Rotation paths and how fast each direction turns (degrees per step):
Each turn is a multiple of 5 degrees from 10 to 175, or 0.
Each row of a path follows its step; steps can be skipped.
Path 1:
step 1: [-12 -26 -12  17  -1  -7   2   8  -7 -20 -15  -1   7   0 -17   8   8  13
   3  13  16   6 -35  14  -1   2   7  -5  13 -18  -1 -14 -12  39]
step 2: [ 34 -13   1   7  -7  10   2  -3  -5  -4  14  12  -2 -10  12   8  17  10
  11   8 -16  35  -5 -16 -20  20 -39  -1   7   1  -2  -6   6  10]
step 4: [-21   1   8  26   3   5  20 -16  -8  -3   7 -10   4  22   1  17 -14  23
  10  -8 -16 -21 -20 -24 -25   4   2   1  -5   7  -7  -9  -5  28]
step 6: [ 22   1 -19   8   0  15   4  14  -1 -31 -10   8  -9 -12   7  25  10   3
  16   8 -10   7 -25   1  -7  16 -16 -21   8 -26  14  -1  19  13]
step 7: [ 19 -10  13   7  -7  -6  -8  -8   1   1  35 -16  10   5   1   6 -16   3
  -5  13   7  -8 -18  -6 -30  19 -25  15  35  -3 -18  -4  -7   1]
step 8: [  1  18  16  19  10  17  12  -9 -19 -10  -4 -19  12  34 -19   3   8   5
  31 -17 -23  16  -7  -4 -13  -4   9  16   0  -5 -10  -5   2   9]
step 11: [ 32   9   2   9   9  10   0 -10   4 -11  22  -3   1  11  -2  25  -2   3
  10  20   3  28 -23   6 -26  15 -31  11 -10   3  -7  -5   7 -13]
step 12: [  3  17  15 -11 -25  -5   3   0 -13  -9   3 -19   7  24 -21   1  -5   7
  21  -2 -22 -17  -9  -3 -26  -4   4   9  30 -28  -3   7 -14  13]
step 13: [-21  -7   7  33   5  13   3 -21   6 -16  -9 -17  10   5  18  -3  21   8
   3  -2 -10  -3 -14 -19 -16   5   1   4  -7  11 -20 -10  17  36]
[-1  1 -3 -3  0 -4  1  4  3 -3 -5 -1  2  6  2 14 -8 -1  3 10 -1 -7 -3  7
  4 -1 -3  4 -4 -2 13 -2 -6  4] -> 135
[-11  10   4  -1   2   8   4  -4  -8  -3   2   0   3   0  -5  -3   4  -6
  -3   1   3  -9   4  -3  -8  -7  -1   6   0   0   4 -10  -3   0] -> 85
[  8   2  -6  -5  -2   5  -1   2   0  -6   5   9   7  -9  -3   5   3  -4
  -3  -1   7   5  -5   4   0  -5  -8  -8   2  -2  -3  -1 -10   1] -> 80
[  0   9  -3   0  -1  -4  -1   6   2   3   5  -2   1  -1  -6 -10  -4   2
   0   5   4  -2  10   5   5   9  -5   4  -2 -10  -7  -2  -3   9] -> 160
Path 2:
step 1: [ 13   8  -2  24  -6  -7  25  -2  10   2  -5   3  20  21 -31  24   0  -5
   2  -1 -10 -21  -7  10  -4  16  10   9   0   9  -2  -7 -14 -22]
step 2: [-17   6   9  27  -8   6  -3 -20  -3  -2  12  14   5   9  -5   1   7   0
  32  17   2  -4   4   1 -18  -3  35 -15  -7  20  13  -7   0   8]
step 3: [  2  -1  -2  16  28   7  20  15 -13   0  17  -9  22  -5  -7   5 -11  -9
   8  -7  -8 -30   9   5 -19   6  15 -13  -3 -14  -2   8  -4  25]
step 4: [ -2   4   0  14  12  -7  19 -15  -6  -9   1  11  14  16   3  30  -3  16
   2  13 -12 -36 -10  10  19   8   9   0   0  -8  17  -3   4 -20]
step 7: [-22   3  -2  19  -9 -13  -1 -18  11 -21   0 -11   6  13   8  13  -8   2
  15  12   2 -27 -15   2   3  14  24 -14  -8 -16  24   5  10   9]
step 8: [-13   5   6  10   2   7  18   4   5  12   6 -15  26 -15 -12  12   3 -11
  -1   7  -5 -22   7  14 -29  12  13   1  21   4   5  21  21 -13]
step 10: [  7   4  -1   5  -9 -11  -8 -15  12 -21  15   5  11 -23  12  20 -15   2
  28   6  -4  -9   2  12 -21   5  26 -19 -13 -21   4  10  -4   7]
step 11: [ 18  17   2  11  15   8  14   4  21  15   7  -8  12   5  -7   5  -7  -3
   4  29  -1 -34 -11  -1 -20   9  -2  -4  17 -19  -4  11   8 -10]
step 13: [  6  -6   7 -11 -15  -2   5   8  13   3  23 -10  28 -17  18  19 -16  -3
   1 -23   1 -12   2  -1 -21  10  28  -1  -2 -14  -3  12  10  -7]
[ 6 -4 -8 -2 11  1  6 -1 -1 -2 -9 -4  3  3  1 -7  1  4 -1  6 -2  5  4 -4
  0 11  6  4 -1  4 -6  9 -3  3] -> 130
[  5   4 -10   5  -7  -4   4  10  -7  -6   8  -5  -7   8   0   6   4  -2
  -6   7   2  -1   4   4   6   0  -1   4   4  -2  -3   0  -5   1] -> 135
[-8  7  6 -1 -7  2 -2 -2 -5  4 -8  5  6 -3 -2  6  6  6 -8  5 -3 -2 -5 -1
 -3  5 -2 10  6 -1 -5  1 -7  4] -> 100
[ -2   3  -5   2   0  -2 -15   9  -2 -13  -4  -2   5  -5   1  -1   0   4
   4  -1  -2   3  -2   9  -4   0   0   1   0   7   5   2   5   8] -> 145
